Each path below is one point turned by a fixed rotation once a step. After each direction that follows a path, write how fast that rotation turns it, in degrees each step (0 if it stays still).
Each turn is a multiple of 5 degrees from 10 to 175, or 0.
Each row of a path follows its step; steps can be skipped.
Rotation 1:
step 5: -230 134 85 -99 67 26 8 179 233 112 258 -98 -23 -165 -71 206 -27 41 -34 71 125 135 174 -233 -10 -5 20 56 -325 -23 -44 -156 198 54 -154 -115 89 -109 136 196 125 -142 -21 -71 196 44
step 7: 71 28 -101 -81 50 29 -137 -52 19 5 -69 132 42 81 3 205 41 -317 229 -71 -77 -189 -322 179 108 -83 -208 -234 138 -9 168 -52 -241 -121 -56 -85 1 122 93 -86 93 -128 -62 71 -192 171
step 15: 2 124 -19 -361 108 128 -115 -125 -76 -57 115 -31 88 129 105 9 41 -10 -200 -109 -228 10 -69 142 -254 -127 -21 344 -120 -126 -133 -18 -132 27 -52 43 14 22 -168 -172 160 -187 -9 9 37 247
step 16: 238 122 -25 -24 130 -230 108 46 225 93 -32 2 -210 -115 159 -48 76 -31 -138 -22 207 57 -86 -150 -8 -155 0 110 -72 -23 99 -101 23 -61 367 68 151 -26 206 220 207 -47 -99 -231 27 -31
step 22: -161 -162 -92 178 236 -65 -93 -206 57 -73 66 130 -138 -174 -42 -153 276 -11 75 -51 242 -225 132 -253 -55 78 -148 69 -213 -54 11 -131 -67 -237 80 -132 -120 169 -55 -64 71 35 -31 32 -98 -50
step 24: -104 198 93 -227 -168 -8 72 354 62 -66 33 188 55 126 53 202 -210 64 -110 -59 -137 -64 73 -168 -201 158 -160 -280 101 120 62 -20 -6 93 140 -37 217 11 166 146 -19 -83 -20 -83 -33 -76
step 26: -76 44 -17 -163 97 -5 37 -238 -55 -240 -54 -101 -8 132 -30 -105 199 -261 35 -82 50 312 -113 161 173 -146 -87 82 160 -215 -167 -41 99 -166 -84 111 28 -38 228 -44 133 -7 -86 230 81 86
step 28: 142 -160 -212 199 -57 -23 85 108 78 -168 -12 251 -102 -142 -6 -218 0 148 -46 -99 60 -151 61 160 -77 -243 62 -75 30 92 91 -92 212 232 6 -261 -110 33 -157 -25 -200 18 -156 -178 -148 -90
6 69 21 -52 -48 8 3 -48 40 -38 -83 71 27 -20 84 -46 13 53 16 -20 3 -117 -5 -3 -12 20 -4 71 -46 -6 10 -22 7 40 -28 -42 -26 -53 -14 -41 45 30 20 -22 29 -74 -> 115
8 -38 -21 4 -50 104 8 31 35 -54 48 -13 11 32 32 -25 -24 37 77 -46 -20 -56 -14 -14 47 -21 13 -4 0 -31 -17 -17 -106 -30 7 -10 -73 91 -14 -23 -41 -14 -74 57 -45 3 -> 100
8 -21 52 -7 -107 1 -2 23 -30 72 -16 -36 12 -5 -9 -44 -3 -32 30 53 47 -31 43 64 34 17 -29 33 -17 -85 28 17 -48 -56 70 44 17 0 -72 66 -22 22 14 -75 58 1 -> 170
-8 -18 12 -11 -22 15 -63 -35 79 86 70 -54 12 77 -19 62 -1 15 26 -33 -21 -4 -56 43 37 -6 -42 22 19 20 -22 -73 38 0 -79 -63 20 -33 -88 -22 6 -41 26 -60 -13 -5 -> 175
1 -15 -78 -37 -45 22 -85 34 34 -1 -36 -9 -51 -57 51 13 11 37 11 2 -36 40 -61 18 -11 95 -76 -4 3 72 -9 -5 -1 13 78 5 -3 47 5 -10 32 64 29 -12 26 97 -> 125
-21 32 -21 -54 30 15 51 -79 76 -11 48 -4 -19 -47 -33 79 20 6 -43 -14 -26 -74 25 -10 9 20 -40 18 55 -56 0 88 -53 16 52 -45 28 19 32 39 -27 -82 42 0 56 31 -> 40
-17 31 -57 -60 57 -32 -47 -5 30 22 -29 -51 -1 46 -72 -13 50 9 21 1 92 -9 91 70 -41 12 31 15 -25 2 -41 -30 -62 -45 16 5 -35 -28 3 -81 52 -11 -17 71 28 37 -> 100
Rotation 2:
step 3: -380 122 -117 62 100 -121 -49 245 -44 354 -3 -196 51 -244 47 126 -33 -6 44 176 -85 -95 -17 51 -157 129 -125 -69 -46 -245 52 -172 -79 206 136 13 -56 82 -88 -40 -6 -64 47 -25 168 -305
step 7: -39 138 -18 22 51 441 -256 222 97 125 -114 267 151 -173 224 60 9 175 101 -197 35 -91 -40 43 -14 42 -256 -72 -126 -19 154 59 45 158 9 40 146 134 142 93 55 -87 -3 -33 -188 -157
step 10: -172 67 71 -161 260 6 -72 -21 231 29 -89 409 116 -62 85 20 108 81 -44 -46 65 -37 46 22 56 -22 -290 -13 -162 216 28 -156 -366 71 -66 131 -19 117 -106 171 -111 -170 -30 11 113 -224
step 11: -18 -4 192 248 -432 212 -54 54 27 -13 4 57 -85 58 94 -179 -117 -15 -149 45 137 52 -33 32 -211 -120 -126 14 -169 222 2 -213 171 25 -79 39 -20 311 175 94 -74 -125 185 -196 37 147
step 14: 125 -64 138 181 -100 -92 -89 46 -60 -150 -137 149 85 94 273 -58 271 95 -100 151 10 110 -26 99 -235 -233 -115 -118 -223 -55 362 -155 -63 11 -17 -20 147 271 127 -109 -135 66 -94 -77 180 -11
step 19: -285 110 153 -31 104 203 -47 -18 259 -39 -37 -147 128 -233 -328 233 -221 -102 97 130 63 172 -12 34 247 78 33 -99 -69 40 -44 61 -8 -37 88 217 -4 19 -176 -22 -95 -124 119 9 -193 -260
step 25: -185 91 -24 93 -71 -137 -230 -194 -106 135 -62 88 41 74 446 -55 -175 -26 -12 16 219 -54 217 -67 51 159 108 -37 93 -4 304 -21 0 5 12 47 90 -236 -70 61 -134 -75 -34 118 -339 -84
step 26: 85 -155 109 -86 153 203 -256 -27 200 3 157 -34 225 -89 51 -253 43 -124 -39 36 -148 16 139 -64 -15 -213 -5 -199 -172 137 61 142 7 -59 291 -162 231 111 -100 160 -3 -297 50 92 25 -133
42 53 77 30 -10 41 108 61 -26 77 -10 9 59 -3 -53 76 -20 17 -45 -20 2 23 6 12 20 2 31 -8 3 49 13 -19 50 -86 44 -4 41 -49 5 -4 69 -27 45 45 38 25 -> 95
-13 19 -18 -54 20 -60 -13 18 25 -87 13 29 -33 -72 -7 -20 20 28 -42 -57 -12 -115 3 -5 -73 -1 7 22 -24 27 -40 23 79 -21 43 -14 92 -29 47 -12 -1 32 42 70 10 -51 -> 130
58 -18 56 38 38 7 6 12 71 24 32 42 18 3 19 23 9 -28 36 98 -55 -83 -98 -12 6 10 -64 18 -60 17 9 59 -44 -48 -43 -29 38 -44 26 36 -29 -22 27 -35 -70 -6 -> 115
-6 41 80 9 83 -38 55 -78 -2 -42 -12 53 9 32 55 92 18 -62 45 22 72 -6 45 16 8 -29 19 42 81 5 -17 -32 -9 8 -10 -18 31 -1 29 -43 -80 14 -38 2 38 -39 -> 170
7 15 129 -6 -21 9 -54 -5 9 16 9 -30 -9 105 -54 -93 34 -15 -11 -29 -16 -2 -56 37 19 6 4 48 -33 -38 20 -39 77 52 -31 -67 10 -31 -39 -14 -11 -9 -26 26 49 -62 -> 120
58 -10 4 -5 -9 -34 75 34 0 -9 -58 -8 -15 -28 66 12 -36 74 -24 33 -12 -68 -33 2 8 -81 94 -41 -29 -105 31 -35 40 32 -10 -5 -5 -16 -26 -9 22 23 -54 -95 6 -26 -> 40
Rotation 3:
step 8: 11 124 -20 200 -77 -133 59 -83 -15 -234 -38 161 36 -10 42 -328 -10 -8 -60 -251 64 153 -189 -38 -96 -79 -51 -128 120 182 -18 252 -211 144 -194 -12 -169 12 195 44 -50 -226 -90 42 134 61
step 12: 228 74 -81 29 -19 -220 31 60 -235 111 -8 274 117 -159 -231 72 88 56 -65 235 -199 79 -69 -180 -81 -87 9 202 -102 -76 98 100 84 -168 -85 -71 141 147 -17 149 33 5 -100 -118 -224 149
step 13: 39 316 -113 24 -121 6 51 -42 -18 32 -197 119 104 -151 -255 -132 10 -39 -115 -13 -17 47 -179 -114 -90 115 -181 -182 241 109 126 142 -102 6 39 -42 79 136 123 332 -82 -179 -192 58 21 81
step 17: -6 -143 226 101 64 -125 -217 -61 -233 15 95 369 43 -3 -132 184 -87 -10 -25 53 -42 -87 -186 -189 -233 -30 122 239 -167 -111 -8 191 56 139 -119 0 84 -94 18 50 -79 102 22 -63 -164 -13
step 19: -37 -123 -26 -26 -80 27 -20 -4 -89 178 52 26 133 -123 31 17 -178 71 161 106 138 -23 -340 -155 -110 -13 -58 -76 93 62 -97 165 -156 194 38 -319 60 109 270 273 129 -22 193 -144 -9 25
step 20: -41 -32 55 -19 -261 -66 83 97 -4 -2 -49 51 107 -146 89 105 -78 -176 -15 152 -74 196 -464 -84 281 -52 -8 -28 -128 -49 20 347 49 -5 -88 -98 207 -45 -29 -9 -5 104 -62 -42 -177 -60
step 27: -242 -38 122 271 51 153 95 -175 147 202 40 45 90 -2 -107 -101 73 44 58 -93 -71 -111 -238 -53 194 2 66 -53 89 -232 -209 197 -12 164 -110 -27 -135 97 313 -23 169 -41 30 117 -54 51
step 28: -122 110 -27 194 -36 -29 118 -46 -90 44 133 -175 85 -53 -98 -43 -155 -81 -46 183 -115 -201 -204 -247 42 -105 192 67 6 -33 -144 180 300 -116 -86 40 -55 -36 28 -315 79 4 -107 -92 -54 -275
-54 60 -56 43 17 -8 -46 -24 3 -31 -7 -50 70 -88 -31 -71 46 -96 12 -31 14 26 26 12 -17 8 26 -40 19 30 2 -10 -27 -2 -21 -14 -9 -56 -58 25 -20 77 -13 -65 6 -96 -> 145
-6 -6 -4 57 47 -54 37 -11 10 0 8 -78 -24 11 -25 35 -28 -30 -99 -32 76 -27 -11 10 45 19 -38 -66 -28 -3 -67 5 -5 -54 -130 -43 53 -35 17 -28 -10 -34 -21 3 30 51 -> 55
80 -11 57 -17 64 -10 32 3 -55 12 76 53 83 44 24 -96 -47 -34 -28 1 7 30 -1 -17 -52 71 -18 -23 -16 55 -29 -12 -17 -67 9 -8 -20 -28 39 -7 29 47 55 35 -68 -8 -> 155
-19 -27 6 6 -30 -70 1 -9 -53 -52 -23 64 -9 -1 -58 31 2 -32 48 -15 -15 13 14 12 -33 19 23 44 17 122 38 0 -106 -27 -51 -40 75 73 -50 45 -2 -49 -16 41 -15 30 -> 10
2 -2 19 -10 -39 54 7 -16 47 70 21 -18 44 27 33 -68 -34 3 7 17 -60 -67 -40 14 21 10 114 -2 0 14 -23 -107 -13 45 -79 11 70 21 -56 -36 40 14 -17 41 50 -5 -> 10
54 -39 10 -45 83 -20 3 51 50 7 -25 -20 -24 17 0 17 25 -43 57 -90 18 20 -6 -38 -29 10 92 82 26 -2 -97 36 -23 68 -22 -2 16 16 70 -12 -28 49 -25 -57 -10 18 -> 45
-33 7 -62 57 17 100 38 93 -25 -124 38 26 53 1 7 -12 33 -71 32 19 -9 14 -35 -19 37 -9 9 -7 22 -15 -56 -10 18 -1 54 10 60 -17 31 -10 24 -65 -9 39 22 60 -> 55
-38 59 -2 -48 22 -74 51 -13 -8 -38 -47 -46 -6 59 -9 -48 -35 -3 -50 -19 -51 21 -61 -2 21 48 51 -40 -44 57 30 66 28 17 82 86 33 20 13 -31 -65 -30 -29 13 45 -35 -> 145
Rotation 4:
step 4: 130 33 -92 -44 66 -104 -243 -10 -83 -355 -56 -133 -57 149 78 93 70 -163 -24 -90 62 84 -13 -48 -36 231 15 8 299 -58 231 -46 229 -190 44 247 -61 42 86 302 -137 11 127 171 -92 43
step 5: 116 165 -16 98 1 -132 139 -84 -49 73 4 167 -92 253 -32 22 -194 91 -77 76 -52 -118 287 -40 147 -48 -259 -184 -307 -2 69 -75 2 -89 -68 180 34 -56 262 -98 0 104 292 206 -65 127
step 12: 160 1 -38 85 14 -14 -150 166 -116 -108 267 -122 -427 -87 -93 -218 41 7 -5 -76 142 -261 121 -152 -163 60 29 -65 123 165 213 86 -53 -141 103 -75 -195 157 -62 110 22 114 109 172 50 46
step 13: 99 180 86 72 -18 -69 110 -70 154 -241 -191 191 122 128 -172 79 -16 82 11 -119 27 -114 5 -50 122 96 137 -198 262 -26 127 105 -31 -109 68 370 -68 -184 316 63 -128 215 12 105 -19 13
step 15: 61 -133 -198 -5 160 -15 -47 -155 113 -154 37 22 -144 -129 105 47 129 141 66 38 181 -403 41 -154 -93 -4 59 -172 -25 141 58 94 16 -246 109 -8 -24 -54 232 16 -238 237 65 290 62 6
step 17: 163 95 121 -23 -199 -52 77 -58 99 -90 60 -145 -158 87 -12 105 122 -50 99 126 77 -296 50 -285 146 12 -295 -40 -51 122 198 -289 164 -80 80 108 43 168 36 -3 -228 197 118 -3 -37 150
step 20: 84 -12 21 -9 -23 -344 -19 92 76 128 -87 -239 -258 269 78 -49 139 84 96 124 -176 -130 294 -9 4 72 -13 -233 -226 142 108 -46 -43 -177 -20 48 15 66 -100 74 -222 126 2 71 84 192
step 27: 274 -80 -148 -133 73 -90 37 139 68 -205 -8 73 -299 23 16 18 54 120 92 11 160 -179 5 -50 50 136 63 -33 314 -250 241 -33 165 29 152 -145 -134 -46 274 136 33 58 -51 86 -218 39
-19 -19 -33 -19 15 17 -15 -33 96 8 66 -29 4 78 15 -73 21 36 -50 50 -36 -66 40 -11 47 -72 -8 40 5 45 -20 -25 -1 79 -34 10 36 21 -9 33 66 12 -34 44 -75 58 -> 120
85 -7 -26 -50 -18 -16 -12 6 20 63 48 69 40 -40 -61 43 -48 -49 -24 -39 -27 11 -13 29 41 35 13 57 54 -72 17 -69 4 -22 14 76 -8 51 62 3 29 13 47 3 -64 60 -> 80
-18 -48 -9 -6 -14 11 -6 49 0 -2 -32 -74 -107 -15 11 -66 3 -69 -11 1 -42 51 44 78 -10 -38 25 70 107 -3 47 21 43 -5 8 15 88 19 15 -3 -7 -25 40 7 63 -12 -> 175
20 -7 -112 3 51 25 -54 -17 -17 -8 41 -37 9 -47 2 16 -1 29 -30 48 35 -29 -31 6 70 26 106 30 -14 65 79 27 12 -43 51 -6 -45 -48 8 59 37 -41 -6 -58 52 7 -> 125
49 11 63 9 -36 -59 -61 -42 109 -2 -18 -8 -89 -34 12 37 74 8 -9 -22 9 -18 -47 31 60 -35 -3 26 -17 14 -34 -2 -104 -14 14 17 -25 25 13 8 27 61 16 -26 48 -80 -> 10
-56 5 -112 34 -19 -48 -24 10 35 -14 -63 -53 33 16 40 87 -63 43 19 2 68 -43 -3 -20 10 -47 -43 11 15 -79 36 -44 20 26 30 -42 35 46 0 -55 37 10 66 7 3 -37 -> 35
Rotation 5:
step 3: -89 95 94 -172 265 161 28 66 38 59 229 -14 -137 -201 107 -256 74 -27 -131 104 205 70 27 47 34 -153 -268 196 198 -44 23 149 -105 -275 87 -154 -62 97 184 -133 67 85 -133 -120 -156 104
step 6: 153 183 -26 -297 14 10 -328 -101 38 138 -108 -165 26 -130 260 -143 79 -24 -167 -36 -177 86 72 2 44 9 -126 88 29 62 96 -10 133 -13 137 -133 -179 -101 -105 -19 -197 -3 55 -149 -381 -136
step 10: -125 43 -50 0 254 -329 227 -19 10 209 100 -196 -144 79 -51 -62 44 -88 -57 -137 98 77 270 121 -62 -46 2 7 312 -67 -137 22 -24 139 351 8 -100 -50 -167 -21 142 -73 -16 -137 72 130
step 18: 15 119 -114 89 333 -304 88 -148 -129 311 38 -5 -119 -1 -228 65 42 -139 63 124 72 173 176 53 86 136 -120 -143 -18 -99 -93 -138 162 125 223 79 64 34 -128 -76 66 157 108 -248 -50 16
step 19: 67 78 -22 -248 55 19 -177 147 -28 231 135 -182 -41 -174 6 -99 208 51 -141 135 27 123 268 9 -154 13 -69 246 100 181 -30 -98 28 127 369 -141 -103 39 65 -57 -72 -200 -63 -182 -12 -97
step 26: 50 53 -4 218 83 -35 48 10 -165 101 140 33 -242 -137 -2 -7 16 -102 -6 117 106 217 301 12 31 47 -118 -20 105 -10 -108 -123 357 142 126 242 111 -251 -248 -193 -18 -15 90 29 -199 143
step 27: 18 172 -46 -65 190 42 -176 68 -167 210 2 -123 -22 -43 6 -17 279 -126 66 275 -71 -22 151 329 -221 83 -10 96 -250 192 -78 -108 175 -95 287 -21 -108 163 63 -47 -49 23 -3 -117 -98 41
step 28: -91 -22 -10 -77 33 77 -25 29 -111 247 120 64 -84 43 274 51 330 -125 -92 24 213 -104 89 190 34 -52 11 238 198 -247 -76 148 -94 91 233 -116 -70 -131 -277 78 53 -34 -145 -182 93 -6
1 -74 18 26 -50 28 -20 78 104 68 75 21 29 -13 15 12 -28 -23 -14 5 70 31 -74 30 -31 10 8 36 22 -49 -27 -14 -8 -49 -27 -73 43 1 34 84 1 -9 36 -39 -48 20 -> 85
81 3 69 -17 -84 22 -73 56 21 -20 -4 -32 -8 -52 -89 -82 9 -30 -12 12 -26 19 4 39 18 16 7 -65 -56 51 22 3 12 -45 17 -6 -52 35 -14 6 -55 -75 -76 -5 17 11 -> 140
61 -6 41 -16 46 -35 -1 -34 24 59 -15 26 -46 -66 -20 -23 -6 45 10 -70 -28 49 22 -49 74 -5 -38 -41 1 -24 6 -112 -34 20 8 -32 -9 -20 79 30 8 -28 100 -4 60 -35 -> 55
7 -64 76 17 -5 33 92 -30 25 19 9 34 -36 -15 38 17 37 40 -16 78 -32 30 -52 -44 31 -77 6 10 -17 55 26 32 19 64 12 -28 -6 -110 0 24 -56 5 -87 -14 6 -11 -> 125
35 14 -56 17 9 3 -13 67 -41 70 46 -23 33 29 68 -56 -61 15 -69 -58 -26 -10 22 -9 -6 -7 25 -3 13 16 30 -66 -13 14 -72 6 -36 -119 -73 -29 2 -60 -27 43 -42 -2 -> 160
42 -13 5 -62 35 -25 36 76 1 -1 -11 -9 89 3 -49 61 -5 -119 -44 34 -33 -81 46 34 11 -16 -8 -6 -45 -12 -1 -45 6 77 62 -37 18 -35 -4 59 39 44 -4 -1 22 -36 -> 80
Rotation 6:
step 0: 241 178 -76 -17 200 -33 26 25 39 83 -136 221 -17 13 211 -45 119 10 -182 -179 17 26 62 30 -221 -226 67 228 -46 -201 101 26 -156 124 -165 -23 98 -105 132 -11 -60 -97 92 -257 115 -335
step 1: 236 79 -218 -58 241 212 -153 -45 -34 29 47 -144 -199 -9 -24 -182 -26 241 54 -188 88 219 50 101 33 -107 24 -7 -150 197 -77 -80 78 -21 315 -22 53 66 -196 -84 78 -112 100 -170 187 -181
step 4: 297 304 18 -28 2 8 82 28 -148 -266 109 -140 -93 105 53 -48 -96 -83 50 56 95 -114 23 45 -42 -11 219 124 -56 67 -44 -30 36 158 -89 -388 -112 -53 55 198 -145 -19 300 195 157 105
step 7: -95 -66 -186 -265 48 -359 31 -11 -123 -3 30 79 291 62 -4 -20 25 -100 -176 -36 89 56 377 -36 -26 119 88 43 -149 30 -77 136 -160 288 -56 -54 -82 52 87 -81 -82 19 74 -75 200 -234
step 8: 447 -163 -285 -173 -10 75 16 -241 138 -31 53 199 145 -10 118 63 -131 -75 13 -199 -199 119 21 126 77 -57 -33 30 -243 -14 -82 -3 -117 66 -12 122 67 -47 -205 112 -45 -72 139 75 194 39
step 19: 249 -3 -107 -81 4 139 -77 -21 28 -112 261 -386 -185 239 -53 57 67 49 103 165 -110 36 -234 224 7 -64 -57 108 -91 53 -27 134 -238 108 109 -145 -105 174 98 -13 -53 126 194 -49 174 -9
step 26: 97 204 -180 15 -121 276 -64 -144 104 52 60 44 -164 -67 38 167 144 -88 69 -70 -25 84 -134 27 25 -158 114 187 -106 19 -254 -23 -81 111 116 155 157 25 -145 -78 171 -19 197 -234 154 -353
step 27: 131 81 -92 138 -103 -129 154 112 38 -47 -227 -251 -200 113 -152 32 40 132 245 -87 182 66 155 93 17 -158 -98 264 -149 235 95 -207 71 20 -58 -156 4 58 -128 116 -87 8 74 -259 105 -84
12 -29 -57 -9 67 -57 51 53 89 -2 -5 30 5 -3 26 -1 -4 -45 40 52 54 23 -2 11 -4 77 -40 46 35 -62 27 -14 73 40 2 13 38 45 69 22 -39 34 20 -99 -1 48 -> 145
-2 0 8 28 28 34 -9 -8 53 -75 7 41 -27 42 -59 -62 22 1 57 28 -69 51 -40 96 48 26 48 -14 -23 -40 -67 -102 -18 11 37 22 -14 -13 2 0 -46 -42 26 31 71 -40 -> 100
19 -35 -121 119 -98 -49 -20 17 31 -29 -22 -14 56 -30 -18 18 11 -36 -39 23 -38 24 22 -49 74 -20 39 -10 -41 -61 -18 -3 -19 -45 3 -42 7 31 -10 -39 20 -28 27 -14 -50 11 -> 25
-17 7 -3 16 61 -52 -34 -3 12 84 -10 -30 86 1 -26 18 -12 65 -16 32 -45 -29 -121 23 12 -38 -11 66 26 16 -38 -18 29 26 -74 45 -19 68 18 -12 69 -41 54 45 4 17 -> 110
24 15 16 27 32 -13 -114 48 4 38 -37 -5 -36 38 -3 34 -29 -33 11 -30 43 0 25 71 55 24 41 12 -31 39 56 36 -62 -25 63 24 19 55 112 19 18 -67 -61 27 -24 16 -> 80
-94 -46 -32 -18 5 103 37 6 -76 60 58 -22 62 -29 -16 17 -60 33 -9 2 57 7 28 -16 107 -10 15 8 -23 -13 39 -79 24 -5 31 14 21 -39 39 22 4 -37 17 -39 44 -5 -> 170
-26 -41 55 -9 -66 44 32 5 92 42 26 -51 -29 66 24 23 63 -12 -40 43 -8 22 3 -24 -29 -25 57 68 23 -61 55 35 2 10 32 38 -2 -34 73 -77 31 27 32 51 15 -63 -> 110
-16 1 75 32 36 -38 79 91 -22 14 -64 1 69 -9 -75 -68 59 1 -21 23 34 -6 20 27 14 -6 3 37 -47 -50 27 75 -55 -49 -19 -11 -21 -7 -49 34 23 4 -45 -29 78 -20 -> 160
